Rotation paths and how fast each direction turns (degrees each step)
Each turn is a multiple of 5 degrees from 10 to 175, or 0.
Each row of a path follows its step; steps can be skipped.
Rotation 1:
step 1: [ 0.77  0.12  0.89  0.82 -0.06  0.91  1.23 -0.68 -2.80 -1.87 -0.59 -1.70
 -1.99 -1.39 -0.52 -0.60  0.19  0.87  0.71  2.25  0.36  0.75 -2.42  1.64
 -0.76 -1.27  0.07  0.96  0.60  0.08  1.43  0.77 -0.56  0.35  2.10 -2.52
 -0.08 -0.20 -0.39  0.62 -2.14  0.24  0.16  0.27  0.32  1.39 -1.32 -0.78
  1.41 -0.05  2.62  3.01  0.69  0.41 -0.05 -0.69  1.44  0.57]
step 4: [ 0.79  0.57 -0.25  1.61  0.77 -0.91  1.19 -1.79  0.98  2.32  2.73  1.84
 -1.28 -0.88  0.81 -0.99  2.38 -0.47  1.12  1.26  1.28  0.76 -2.36  2.67
  0.77 -0.26  1.03  0.51 -0.72 -1.07 -0.54 -0.34 -1.35 -0.69  0.57 -0.78
 -1.07  0.58 -0.95  0.07 -1.51 -0.82  0.30 -2.17 -1.42  1.72  0.51  0.96
 -0.09 -0.77 -0.43  1.79 -0.79 -1.34 -0.60 -1.19  2.11  0.27]
step 10: [ 1.28  0.14  2.36 -0.91 -1.52  2.35 -0.08  0.37 -0.31  0.47 -0.68  0.18
  1.01  0.46  0.10 -1.34  1.34  0.07 -1.14 -0.41  0.95  1.38 -0.51  0.07
  0.66  0.22 -1.24 -0.78 -1.17 -2.05 -0.08  0.16  1.65  0.65  2.54 -1.47
  1.41  0.49 -0.90  3.38  1.00 -2.54 -1.53  0.04 -0.98  1.80  0.40 -1.38
 -1.31 -0.21  0.68 -1.33 -0.07 -0.78  0.56 -2.29 -0.27  1.26]
step 12: [ 0.87  0.16 -0.78 -3.15 -0.71  0.70 -0.80  0.69 -1.11  0.37 -0.16  0.62
 -0.48  0.47 -0.59 -0.17  3.55  1.38  0.50  2.55 -0.47 -0.21 -0.18  1.05
 -0.48 -0.34 -2.06 -0.42  1.29 -0.56  1.44 -0.12  0.22  0.51  0.12 -0.05
 -0.88 -0.32 -1.90 -0.90 -0.54  2.31  2.38  0.66  0.47  1.02 -3.28 -2.42
 -1.22 -1.11  0.74 -0.20 -0.64  0.01  0.42 -0.26 -1.34 -0.82]
step 14: [-0.06  0.31  0.86 -0.29 -0.05  1.35 -1.25 -0.06  1.10  1.00 -0.04  0.12
 -0.86  1.23  0.81  1.57  0.66  1.51  1.01  1.58 -0.69  3.22 -1.93  1.13
  2.51 -0.49 -2.79  1.27  1.18 -0.37  0.18  1.74  1.85  0.56  1.23  1.50
  0.31  0.38 -0.56  0.66  1.31 -1.57  0.90 -0.75 -1.27 -0.21  1.06 -0.19
  0.29  0.97 -0.24 -1.78  1.94 -0.61  0.40  1.77  1.54  2.01]
step 20: [-0.84 -0.75  1.83  0.13  0.31 -0.27  1.09  0.09  1.47  0.58  2.65 -1.54
  0.27  0.25  2.20  0.58 -0.48 -0.38  1.45  1.75  1.92 -1.76  1.38  0.05
  0.01 -1.40 -1.26 -2.30  0.52 -2.37 -0.62  1.20 -2.25  0.22  0.39 -1.89
  0.11  1.53 -0.81  1.17  0.11  0.51 -0.13 -0.21 -1.53  1.18  0.08 -0.04
  0.36  0.25  2.80  1.75  1.28 -0.03 -0.22  1.64  0.87  1.65]
step 24: [-0.90 -0.27  2.37  0.49  0.62 -0.14  1.15 -1.86  0.16  4.03  0.17 -1.60
 -0.65 -0.47 -0.91 -0.75  1.90  0.38 -1.46  0.55  0.58 -1.52  2.29 -0.10
  1.28 -0.53 -1.84  0.34 -0.29  0.54 -1.76  0.39  0.09  0.79  1.73 -0.92
 -0.04 -2.23 -0.63  0.95 -0.97  0.95  2.44 -0.55 -1.24 -1.13 -1.43 -0.60
 -1.29  0.14  1.97  0.23  0.74 -0.28 -1.59  0.33  1.90  0.34]
step 26: [ 1.10  1.42  0.05 -2.91  2.63 -0.58  1.98 -0.76 -1.39  2.37  0.13 -1.80
 -0.46  0.69 -0.18  0.14 -1.14  0.87  1.49  1.09 -0.01  1.90 -1.86  1.04
 -0.36  1.87 -1.03 -2.35 -2.40 -0.79  0.78  0.84  0.98 -1.26  0.81 -1.10
  0.34 -0.88 -0.56  0.85 -0.20 -1.13 -0.47  0.72 -1.12  1.69 -1.14 -0.44
 -0.20  1.58 -1.12 -0.15  1.05  1.81  0.65 -0.62  0.76 -1.10]
[ 0.00 -0.21  0.17 -0.53 -0.26 -0.39 -0.65 -0.16  0.36  0.28 -0.22 -0.19
  0.42 -0.10 -0.18 -0.20 -0.06  0.03 -0.06 -0.26  0.24  0.17  0.19  0.08
 -0.18  0.13 -0.31  0.45 -0.50 -0.47 -0.34 -0.07 -0.37 -0.23 -0.14 -0.33
  0.41  0.09 -0.38 -0.05 -0.35  0.15 -0.43  0.10 -0.22 -0.45 -0.12  0.16
 -0.34 -0.21  0.41 -0.41  0.59  0.04 -0.05 -0.32 -0.04 -0.73] -> 25
[ 0.33  0.21 -0.20 -0.09  0.16 -0.10  0.11  0.05 -0.16 -0.18 -0.36  0.07
 -0.15  0.06 -0.77 -0.24  0.07  0.39  0.10 -0.16  0.19  0.60  0.24 -0.31
 -0.21  0.24 -0.62  0.50  0.06  0.21  0.29 -0.11  0.60 -0.35  0.38  0.33
 -0.07 -0.19 -0.31  0.15  0.17 -0.05 -0.27  0.31 -0.06  0.50  0.17 -0.37
  0.32 -0.58  0.76  0.18 -0.19  0.07  0.20  0.21 -0.22  0.06] -> 160
[-0.17  0.19 -0.07  0.39 -0.47  0.16  0.02  0.30  0.23  0.05 -0.17 -0.28
 -0.15 -0.29  0.00 -0.02  0.35  0.05  0.03 -0.37 -0.24 -0.21 -0.60 -0.30
 -0.21  0.17  0.01  0.66  0.33 -0.16 -0.07  0.44  0.25 -0.51  0.45 -0.07
 -0.48 -0.09 -0.37  0.37 -0.59 -0.04 -0.46  0.04 -0.09 -0.40  0.14  0.30
 -0.20  0.49 -0.32 -0.12  0.13  0.17  0.40 -0.08  0.20  0.69] -> 80
[-0.35 -0.03 -0.26 -0.56  0.01  0.30 -0.02  0.18  0.45 -0.37 -0.08  0.32
  0.03 -0.65  0.33 -0.54  0.36 -0.03 -0.20 -0.13  0.15 -0.05 -0.19 -0.51
 -0.18  0.63  0.18 -0.38  0.14  0.11 -0.11 -0.10  0.14  0.00  0.66  0.17
  0.37  0.19  0.15  0.11 -0.09 -0.20  0.61 -0.40  0.05 -0.24 -0.42  0.49
  0.27 -0.45  0.02  0.08 -0.23  0.28  0.17 -0.04 -0.32 -0.35] -> 115
[-0.48 -0.57  0.19  0.46  0.35  0.14 -0.26 -0.28 -0.30  0.09 -0.16  0.05
  0.54 -0.15  0.02 -0.02  0.52  0.01  0.57 -0.09 -0.14 -0.13  0.52  0.17
 -0.07  0.47 -0.15 -0.30 -0.83  0.06  0.24 -0.12  0.18 -0.15  0.30 -0.26
 -0.27 -0.46 -0.02 -0.21 -0.36 -0.36 -0.06  0.25 -0.66  0.05  0.02  0.17
 -0.03  0.20 -0.29  0.37 -0.47 -0.17 -0.13  0.11 -0.20  0.03] -> 20
[-0.58 -0.32 -0.23  0.03  0.19  0.15 -0.10 -0.11  0.16  0.13  0.18  0.37
 -0.14  0.11 -0.32 -0.40 -0.88 -0.55  0.23  0.14  0.24 -0.22  0.49 -0.01
  0.19  0.20 -0.35  0.01  0.28 -0.34 -0.07  0.01  0.24  0.19  0.47  0.06
  0.05 -0.02 -0.29 -0.23 -0.17  0.54 -0.38 -0.27  0.22 -0.09 -0.57 -0.46
  0.25 -0.12 -0.40 -0.18 -0.02 -0.31 -0.01 -0.42  0.16  0.59] -> 85
Rotation 2:
step 1: [ 2.47  0.08 -0.18 -0.09  1.23 -1.68 -1.80 -1.09  0.53 -1.45 -2.14  0.13
  0.31  1.06 -0.73  1.72  0.14  1.12 -1.83  1.00 -1.25  0.38  1.21 -0.12
  0.96  0.61  1.23  0.20  1.63 -1.61 -0.57 -0.30 -0.73 -0.82 -1.24 -0.50
 -0.15  0.65 -0.66  2.87  0.92  0.76 -1.12  1.72 -1.40 -1.55 -1.98  1.73
 -1.13 -1.54 -1.91  0.94  0.10  1.53  0.89 -1.39 -0.55 -0.77]
step 2: [ 2.46  1.45  1.54 -1.48 -2.25  1.47 -0.88 -1.32 -1.65 -0.44 -2.36  0.11
  1.48 -0.70 -0.58 -0.43  1.28  1.31 -0.44 -1.24 -0.43 -1.19  0.29 -1.98
  0.17 -0.98 -1.11  0.61  1.29 -0.25  0.96 -0.95 -1.07  0.48  0.11  1.41
  0.68  0.40 -0.42  1.17  0.36  1.75  1.29  1.63  1.83 -0.17 -1.14  0.97
 -1.22  0.01  0.48 -1.95 -2.33  0.97  0.02 -0.59 -1.76 -1.45]
step 6: [ 2.66 -0.51 -1.27 -0.67  1.24 -2.05 -1.20 -0.54 -0.48 -2.41 -2.28 -0.75
 -1.13 -0.33 -1.62  0.80  0.11  0.02 -1.90 -0.38 -0.18 -0.19  0.48 -0.91
 -0.59 -0.31  0.37  0.21  0.56 -0.25 -0.46 -0.07 -0.39 -0.46  0.89 -0.62
 -1.63  0.67  0.50 -1.23  3.80 -0.43 -0.05 -0.27 -1.05  0.23 -0.28  2.37
 -0.10 -1.31 -0.31 -1.97  1.00  1.86 -0.17 -1.12 -2.41 -1.50]
step 7: [ 0.03 -0.74  0.83 -0.93 -1.26  0.79 -1.52 -0.59 -1.25  0.22 -0.27 -1.28
  2.43 -0.83 -1.09  1.21  1.83  0.05  0.54 -0.63 -0.06  0.20  1.03 -0.53
  0.83  1.07 -2.32  0.84  0.35 -1.10 -0.39 -0.97 -2.43 -1.20  0.80 -1.27
 -0.62  1.01  1.66  0.50  2.92  1.14  2.47  0.94  1.22  0.73 -0.52  1.82
 -2.79  0.23 -0.28  0.58 -1.04  0.69  0.93  0.67 -0.77 -1.64]
step 14: [ 1.09 -0.10  0.09 -0.94 -1.07  0.55 -0.66  0.81 -2.53  1.35 -2.36 -0.86
 -1.58 -0.04 -0.64  1.52 -1.22  2.88  0.87  0.18  0.21  1.28  1.18 -1.20
  1.47  0.84 -1.33 -0.53  0.88  1.24 -1.85  0.85 -0.56 -1.82  0.02  0.84
 -0.56  0.86 -1.77 -0.28  0.14 -0.54 -0.44  0.56 -0.23 -0.55 -1.99  1.91
 -1.23 -0.53 -1.47  0.94  1.31  2.92  1.32 -0.47 -0.77 -0.12]
step 19: [ 0.72 -0.52 -0.48  1.10 -0.73 -2.12 -2.94 -0.95 -1.03  0.61 -2.49 -0.17
 -0.79 -0.80 -0.91  1.60 -1.13  1.71 -2.72  0.38 -0.75 -0.59 -0.82 -0.44
  0.48  0.82  0.40  0.39  0.73 -1.25 -1.41 -0.78 -1.74  0.36 -0.07  0.40
  0.93  0.10 -2.08  1.47  1.37  1.60  0.24  1.28 -0.45 -0.99 -2.56  1.83
  0.00 -0.63 -0.61  0.21  0.63  2.42  1.62  0.15  0.37  0.44]
step 20: [ 0.80 -1.13  1.83 -1.77 -2.03  0.89  2.02 -1.65 -2.32  0.33 -1.82  0.04
  1.38 -0.54 -1.04 -1.17  0.36  0.58  0.58 -0.74 -0.92 -0.40  0.74  0.24
 -0.70 -1.07 -0.47 -0.40  1.05  0.01  0.20 -1.09 -2.38  1.16 -0.92  0.17
  1.03 -0.04 -0.03  1.07  0.47  0.15  2.73  2.13  1.83 -0.35 -3.11 -0.15
 -0.33 -1.28  0.96 -1.04 -1.22  1.64  0.67 -1.32  0.68 -0.70]
step 26: [ 1.80  0.68 -1.15  0.64  1.61 -1.02  1.45 -0.84 -0.75 -0.16 -1.76  0.68
  0.82 -1.52 -0.19 -1.11  1.34  3.21 -0.72 -0.59  0.06 -0.09  0.30 -0.08
  0.94 -0.29 -1.44  1.87 -0.41 -1.17 -0.61  2.32 -0.97 -0.25 -0.20 -1.08
 -0.60 -1.51  0.75 -0.27  2.20 -1.74  0.09  1.38 -0.55  0.08 -1.49 -0.54
  1.29 -1.65 -1.91  0.10  1.07  0.81  1.55  0.11  2.13 -1.50]
[ 0.48 -0.40  0.37  0.12  0.37  0.30 -0.07 -0.49  0.06 -0.54 -0.19  0.35
 -0.12 -0.13  0.46  0.45 -0.19 -0.56 -0.25 -0.53 -0.37 -0.17 -0.19 -0.40
  0.53  0.18 -0.24 -0.02 -0.36 -0.48 -0.22 -0.36  0.13  0.63  0.12 -0.39
  0.16  0.16 -0.18  0.17  0.04 -0.39  0.30  0.07  0.21  0.00  0.08 -0.15
 -0.06 -0.24  0.24 -0.18 -0.30  0.39 -0.19 -0.05  0.28  0.25] -> 20
[ 0.19  0.04 -0.42  0.33 -0.23 -0.36 -0.03 -0.57  0.42  0.42  0.12  0.13
 -0.55  0.33 -0.01 -0.36 -0.02 -0.01 -0.39 -0.06  0.14 -0.05 -0.25 -0.07
 -0.13  0.03 -0.29  0.11 -0.08 -0.74 -0.04 -0.18 -0.12 -0.04  0.04 -0.53
 -0.74 -0.31 -0.22 -0.01 -0.36 -0.04 -0.20 -0.12  0.10 -0.51  0.13  0.45
  0.44 -0.23 -0.18  0.44  0.10 -0.12  0.65 -0.42 -0.10  0.04] -> 160
[-0.36  0.51 -0.30  0.54  0.01 -0.01 -0.10 -0.17 -0.56 -0.27  0.31  0.10
 -0.61  0.07  0.36  0.13  0.02 -0.17 -0.16  0.17 -0.14  0.21  0.04 -0.23
 -0.04  0.28 -0.11 -0.31  0.32  0.04  0.13  0.39  0.23  0.10  0.15  0.66
  0.11 -0.28 -0.41  0.20 -0.33 -0.42  0.15 -0.22 -0.59 -0.20 -0.03 -0.15
 -0.77 -0.47 -0.28  0.28  0.53  0.22 -0.09 -0.06  0.28 -0.12] -> 80
[-0.34 -0.06  0.17  0.02  0.48 -0.32 -0.46 -0.15  0.25  0.32 -0.15  0.08
  0.08 -0.08 -0.37 -0.02  0.30  0.37  0.05 -0.26  0.49 -0.05  0.13 -0.38
  0.05 -0.06  0.64  0.43  0.19 -0.33  0.19  0.09  0.28  0.52 -0.32  0.16
  0.05 -0.07  0.18  0.17  0.25  0.02 -0.24  0.24 -0.78  0.41  0.33  0.05
  0.49 -0.52 -0.08 -0.11  0.36  0.49 -0.12 -0.12  0.29  0.56] -> 160
[ 0.39  0.10  0.64 -0.02 -0.63 -0.22 -0.36  0.03  0.48 -0.27  0.09  0.38
  0.15  0.56  0.10 -0.10 -0.21  0.28 -0.13  0.11  0.23  0.16 -0.24  0.39
 -0.29 -0.42  0.34  0.10 -0.14  0.05  0.37 -0.52 -0.19  0.30  0.07  0.42
  0.53 -0.08 -0.14  0.04 -0.14 -0.14 -0.04  0.08 -0.11 -0.42 -0.29  0.00
 -0.09 -0.28 -0.57 -0.07 -0.48 -0.05  0.17  0.34  0.69 -0.23] -> 40
[-0.40 -0.12 -0.04  0.20  0.17 -0.67  0.54  0.03 -0.09 -0.03  0.50 -0.07
  0.23 -0.33 -0.43  0.46  0.06  0.43  0.22 -0.04 -0.09 -0.06  0.06 -0.08
 -0.47  0.00  0.24  0.09 -0.35 -0.49 -0.22 -0.20 -0.15 -0.20 -0.34 -0.59
  0.29  0.36 -0.06  0.36  0.26 -0.47 -0.24  0.29  0.39 -0.15 -0.18  0.07
 -0.88 -0.01  0.01  0.28  0.11 -0.11  0.17 -0.04  0.50  0.01] -> 115
